Here are some points, one per row:
(0.5, -0.7, -0.1, 0.3, -0.6, 1.3, 0.7, -1.5, 0.0, 0.3, 0.2, 0.1, 0.8, 1.4, 0.3, -1.1, -1.8, 0.4, -0.4, 0.1, -0.1, 1.6, 0.1, 0.0)
(1.5, 1.2, -0.5, -0.1, 0.0, 0.2, -1.0, 1.3, -0.6, -0.5, 0.1, -2.0, 0.0, -0.1, -0.3, 0.9, 0.4, 0.5, 0.7, 0.8, -1.0, 0.4, 1.5, 0.2)
(0.0, -0.2, -0.7, 0.9, -1.5, -0.1, 0.6, -0.7, 0.1, -2.3, 0.2, -1.5, 0.5, -1.5, 0.1, -0.1, -0.2, -1.8, -0.6, -2.2, -0.8, -0.3, 1.3, 0.0)
(0.8, 1.2, -0.2, 1.3, 0.5, 1.1, -0.4, 1.0, 1.2, 0.7, 0.4, 0.5, -0.3, -0.3, 0.7, 0.9, 0.3, -0.8, 0.1, 0.3, -0.3, 0.4, 0.8, 1.5)
(1.0, -0.9, 1.0, 0.3, -2.6, 0.3, -0.3, -0.3, 0.0, -0.1, 0.3, 0.2, -0.3, -1.9, 1.0, 0.3, 0.6, 0.6, 0.8, -0.5, -0.7, 1.0, 0.2, 1.4)
(0.8, 0.1, -1.5, 0.0, 0.2, 2.4, -0.9, 0.9, -0.9, -2.0, -0.8, 0.1, -0.9, -0.5, 0.4, -0.5, -1.1, -1.1, 0.2, -0.6, 0.9, -0.3, 0.2, 0.3)
(-0.3, -0.1, 1.2, 0.3, 0.8, 1.6, 1.6, 1.4, 0.9, -0.8, 1.8, -0.2, 0.7, -0.3, 0.6, -0.7, 1.2, -0.2, 0.7, 0.6, -0.3, 1.0, 1.2, 0.1)
(0.9, -0.1, -0.4, -1.2, 0.9, -0.2, -0.8, -1.3, 1.8, 0.9, -1.0, 0.6, 0.5, 0.9, 0.8, 0.3, -0.4, -1.5, 1.6, -1.7, -0.1, 0.3, 0.7, 0.5)
(-0.5, 1.0, 0.7, 0.8, -1.6, 0.9, 1.0, 0.5, -0.9, -1.4, 2.0, 1.4, -1.3, -0.9, -0.2, 1.8, 0.4, -2.1, -1.1, 1.4, -1.2, -1.6, -0.4, -0.8)
(-0.7, 1.6, 2.0, -1.0, -1.1, 1.0, -0.9, -0.8, -0.1, -0.7, 0.0, -0.2, -0.3, -0.2, 1.1, -1.4, 0.8, 0.4, 0.5, -1.4, -0.1, -1.1, -0.1, 0.3)
(1.6, 0.4, 0.2, -0.6, -0.7, 1.3, 1.0, 1.8, 1.2, 0.4, 0.6, 1.0, -0.2, 0.3, -0.6, -1.1, 1.0, -0.9, 1.4, 0.8, -0.4, -0.3, 1.1, 0.0)
(0.2, 1.4, 0.1, 1.3, -0.4, 0.0, 1.5, 0.7, 0.1, 0.5, 0.3, 0.2, 0.3, -0.4, 1.9, -0.5, -0.3, 0.1, 0.0, -2.7, -0.1, 0.5, 0.4, 0.3)
(0.8, -0.1, -0.8, 1.1, -1.5, -1.0, 1.0, 1.6, -2.0, 1.4, 0.7, -0.6, -0.2, 0.6, 0.0, 0.6, 0.5, 0.8, 0.1, -1.6, 1.3, -1.1, 0.4, 0.5)
(2.3, 0.6, 2.0, 0.7, 0.6, 0.9, 0.6, 1.1, -1.3, -0.2, 1.1, -2.0, 0.4, 0.1, 0.0, 0.7, -0.4, -0.6, 1.7, -1.2, -1.8, -0.1, -0.2, -0.4)
(-0.8, -0.6, -0.9, 1.5, 0.4, -1.0, 1.9, 1.8, -0.2, -1.3, 1.0, -0.3, 0.9, 0.2, -1.9, 0.0, -0.2, 0.0, 1.5, 0.0, 0.3, 0.2, -0.3, 0.3)
(1.1, 1.2, 0.2, 1.3, 0.4, -1.1, 2.2, -1.3, -0.6, -1.5, -1.8, -0.2, -2.6, 0.1, 0.1, 0.0, 1.7, -0.4, 1.2, 0.3, -1.2, 2.0, -0.5, -0.9)
(-0.1, 1.3, 1.6, 0.9, 0.7, 1.6, 1.0, 1.6, -0.3, -1.2, 0.3, -0.7, -0.9, 0.9, 0.5, 0.6, 0.5, -1.0, -0.8, -0.7, 0.2, 1.8, 1.9, 1.9)
(-1.2, -0.7, 1.5, 2.5, 0.9, 0.2, -1.1, -0.6, 0.2, 0.6, 0.9, -1.7, -1.8, 0.7, -0.6, -2.1, 1.0, -0.2, -0.8, 0.3, -0.8, -1.4, 2.3, -0.2)
(2.7, -0.6, 2.8, 0.0, 0.1, -0.6, 0.6, 0.2, -0.1, -1.2, 0.8, 0.6, 0.7, -0.4, -2.5, -0.9, 0.3, -1.5, -2.0, -0.3, 1.9, 1.5, -0.1, -0.8)
(-0.3, 2.0, -0.7, -0.2, -0.3, -0.4, -1.6, 0.5, -1.2, -0.5, 2.1, -0.3, -1.1, 0.4, -0.5, -0.6, -0.4, -0.7, 1.5, -0.5, 0.4, 2.0, 0.7, -1.3)
(0.9, 0.9, -0.1, 1.2, 0.9, 0.7, 1.1, 1.4, 1.1, 0.8, 0.9, 0.0, -0.8, -0.3, 1.2, -0.3, -1.8, 0.9, -2.1, -0.9, -1.2, 0.3, -1.3, -1.2)
(0.8, 0.6, 1.0, 0.4, -0.4, 0.9, 0.4, 1.3, -1.4, 0.2, 0.4, -0.1, 1.2, 0.6, 0.6, 0.6, 0.2, -1.1, 1.0, -0.4, -2.7, 0.7, 0.9, -1.2)
(-0.4, -0.5, 0.6, -1.1, -1.3, 2.0, 1.1, 0.7, 0.1, -0.5, -1.5, -0.7, -1.5, -0.6, 0.7, 0.6, -0.4, 0.7, -0.1, -0.6, 0.9, 0.4, 0.1, 0.2)
(1.1, 0.7, -0.4, 1.4, 0.2, -1.4, -0.2, 1.0, -0.2, -0.1, 1.0, -0.3, 0.1, -0.1, 0.5, 0.7, 0.5, 0.0, 0.1, -0.2, -0.2, 0.6, -0.5, 2.5)
(-0.7, 1.8, 0.0, 1.3, 0.6, -0.1, 0.6, -0.1, -1.2, 1.5, -1.5, -0.6, 0.2, -3.5, 0.3, -0.7, -0.5, -0.5, 1.1, 0.7, -0.6, 0.7, 0.4, -0.6)
(-0.2, 2.2, 1.0, 0.6, -2.0, 0.7, 0.2, 1.1, 1.0, -0.5, 0.3, 0.3, 0.0, 0.5, 1.1, -0.7, -0.6, 1.7, 1.2, 0.1, -0.8, 1.4, 1.7, 1.3)
(-0.4, 1.0, 1.7, -1.6, -0.6, 0.1, -0.1, 0.2, -0.7, -0.5, -0.8, -1.5, -0.3, -0.9, -1.6, 0.1, -1.0, 0.0, -0.8, -1.2, -1.7, -0.2, -0.3, 0.5)
(-0.1, -1.0, 1.8, 1.1, -0.2, 1.6, 0.1, 0.3, -0.6, -0.1, 1.0, 0.2, -1.0, -2.0, 0.6, -0.5, -0.9, -0.6, 1.8, -1.9, 0.2, 1.1, -0.2, 1.2)
(-0.4, -0.1, 1.9, 1.5, -1.4, -1.2, -0.8, 2.0, 0.0, -1.7, -0.9, -1.9, 0.2, 0.3, 2.8, -0.4, -1.4, -2.0, 0.5, 1.1, 0.6, -0.7, -1.0, -0.6)
(-0.3, -0.3, 1.5, 0.7, -1.5, 0.2, 0.7, -0.2, 0.6, -0.4, -0.7, 0.5, 0.0, -1.3, 0.2, 0.4, -1.6, 0.6, 0.6, 0.3, 0.2, 0.3, 0.4, 1.4)
(-1.2, -0.3, -1.1, -0.3, -0.4, 0.8, 0.0, -0.2, 0.1, -1.1, 0.5, -1.1, -0.2, -1.2, -1.2, 0.0, 0.0, -0.1, -0.2, -1.2, -1.1, -0.4, 0.0, -1.2)
(1.0, 2.2, -0.3, -0.2, -0.4, 0.9, 2.2, -0.9, 0.4, 0.0, 2.3, -2.1, 0.4, -1.0, 0.5, -0.6, 0.2, -0.7, 0.2, 0.0, 1.2, 0.6, -0.8, 1.0)
(0.4, 1.7, 0.7, 0.0, -0.4, -0.2, 1.7, -0.3, -1.3, -0.3, 1.1, -0.6, -1.4, 0.7, -0.4, -0.7, -2.5, -1.3, 1.8, -0.3, -1.5, -1.0, 1.9, 1.6)
(-1.2, -0.4, 0.1, -1.5, -0.5, -1.3, 0.0, 1.2, -0.2, -0.4, 0.4, -0.2, -1.4, -0.5, -0.5, -0.5, -1.0, -1.8, -1.3, -1.2, -1.4, 1.0, 0.5, 0.2)
(0.7, 1.1, -0.4, 0.0, 0.7, 1.4, -0.5, 0.5, -2.1, -1.2, -1.2, 1.6, 0.7, -0.5, -0.1, -2.3, -0.3, -0.4, -0.5, -0.7, -0.5, -0.4, -1.0, 1.8)
(-1.6, -0.8, 0.0, -0.3, -0.3, 0.3, 0.7, -0.3, -2.2, 1.0, 0.3, -1.4, 1.1, 0.9, 0.3, 1.0, 0.6, -1.2, 0.6, 0.8, -0.7, 1.7, -0.7, 1.2)
(0.1, -0.4, 1.6, 1.0, -0.3, 1.3, 0.0, -1.0, 0.7, -0.5, 0.6, 0.1, -1.0, -0.6, -0.3, 1.1, -1.5, 0.3, 0.9, -0.9, 0.6, -0.1, -0.8, 0.6)
(1.9, 0.2, -0.3, 0.3, -0.2, 0.2, 0.8, 0.0, -1.2, 0.6, 0.1, -1.4, -0.3, -1.2, 0.5, -0.2, -1.3, -1.3, 0.6, 0.2, -0.5, 0.9, 2.5, -0.6)
(0.9, -0.5, -0.9, 1.2, -1.2, 0.4, -0.7, -0.7, -1.1, -1.5, 0.0, -0.8, -0.3, -0.5, 0.4, -1.7, -0.7, -0.1, -0.2, -0.5, -2.4, 0.6, 0.1, 0.7)
(0.6, -1.1, 0.1, -1.9, 1.7, -1.0, 0.5, 0.3, -0.8, -1.9, 1.8, 0.1, -1.5, -1.3, 2.6, -0.8, 0.0, 1.0, -0.1, 0.4, -0.4, -0.6, 0.6, 1.1)
(0.6, -0.4, 0.3, 0.0, -1.7, 0.8, 0.1, 1.3, 0.3, 0.1, 0.0, -1.6, -2.3, -0.5, -0.8, -2.3, -0.4, -1.9, 0.6, -0.9, -1.4, 0.4, -1.4, 0.4)
Along one direction, these points spread out more than along any other. Take the direction at right angles to it along which they spread out most. Go by this last direction. How far along it is each point below, from 0 to 99? The average is 50, and the first point in the table lies past the average. One standard deviation of the points above along it is 16.
(1.0, 2.2, -0.3, -0.2, -0.4, 0.9, 2.2, -0.9, 0.4, 0.0, 2.3, -2.1, 0.4, -1.0, 0.5, -0.6, 0.2, -0.7, 0.2, 0.0, 1.2, 0.6, -0.8, 1.0) 56
(-0.3, -0.3, 1.5, 0.7, -1.5, 0.2, 0.7, -0.2, 0.6, -0.4, -0.7, 0.5, 0.0, -1.3, 0.2, 0.4, -1.6, 0.6, 0.6, 0.3, 0.2, 0.3, 0.4, 1.4) 77
(1.0, -0.9, 1.0, 0.3, -2.6, 0.3, -0.3, -0.3, 0.0, -0.1, 0.3, 0.2, -0.3, -1.9, 1.0, 0.3, 0.6, 0.6, 0.8, -0.5, -0.7, 1.0, 0.2, 1.4) 74
(-0.7, 1.8, 0.0, 1.3, 0.6, -0.1, 0.6, -0.1, -1.2, 1.5, -1.5, -0.6, 0.2, -3.5, 0.3, -0.7, -0.5, -0.5, 1.1, 0.7, -0.6, 0.7, 0.4, -0.6) 46
(-0.4, 1.0, 1.7, -1.6, -0.6, 0.1, -0.1, 0.2, -0.7, -0.5, -0.8, -1.5, -0.3, -0.9, -1.6, 0.1, -1.0, 0.0, -0.8, -1.2, -1.7, -0.2, -0.3, 0.5) 39
(0.9, 0.9, -0.1, 1.2, 0.9, 0.7, 1.1, 1.4, 1.1, 0.8, 0.9, 0.0, -0.8, -0.3, 1.2, -0.3, -1.8, 0.9, -2.1, -0.9, -1.2, 0.3, -1.3, -1.2) 56
(0.0, -0.2, -0.7, 0.9, -1.5, -0.1, 0.6, -0.7, 0.1, -2.3, 0.2, -1.5, 0.5, -1.5, 0.1, -0.1, -0.2, -1.8, -0.6, -2.2, -0.8, -0.3, 1.3, 0.0) 36
(-1.6, -0.8, 0.0, -0.3, -0.3, 0.3, 0.7, -0.3, -2.2, 1.0, 0.3, -1.4, 1.1, 0.9, 0.3, 1.0, 0.6, -1.2, 0.6, 0.8, -0.7, 1.7, -0.7, 1.2) 39
(2.7, -0.6, 2.8, 0.0, 0.1, -0.6, 0.6, 0.2, -0.1, -1.2, 0.8, 0.6, 0.7, -0.4, -2.5, -0.9, 0.3, -1.5, -2.0, -0.3, 1.9, 1.5, -0.1, -0.8) 34
(0.5, -0.7, -0.1, 0.3, -0.6, 1.3, 0.7, -1.5, 0.0, 0.3, 0.2, 0.1, 0.8, 1.4, 0.3, -1.1, -1.8, 0.4, -0.4, 0.1, -0.1, 1.6, 0.1, 0.0) 65
(-0.3, -0.1, 1.2, 0.3, 0.8, 1.6, 1.6, 1.4, 0.9, -0.8, 1.8, -0.2, 0.7, -0.3, 0.6, -0.7, 1.2, -0.2, 0.7, 0.6, -0.3, 1.0, 1.2, 0.1) 56
(-0.4, -0.5, 0.6, -1.1, -1.3, 2.0, 1.1, 0.7, 0.1, -0.5, -1.5, -0.7, -1.5, -0.6, 0.7, 0.6, -0.4, 0.7, -0.1, -0.6, 0.9, 0.4, 0.1, 0.2) 73
(0.2, 1.4, 0.1, 1.3, -0.4, 0.0, 1.5, 0.7, 0.1, 0.5, 0.3, 0.2, 0.3, -0.4, 1.9, -0.5, -0.3, 0.1, 0.0, -2.7, -0.1, 0.5, 0.4, 0.3) 69
(1.1, 0.7, -0.4, 1.4, 0.2, -1.4, -0.2, 1.0, -0.2, -0.1, 1.0, -0.3, 0.1, -0.1, 0.5, 0.7, 0.5, 0.0, 0.1, -0.2, -0.2, 0.6, -0.5, 2.5) 55
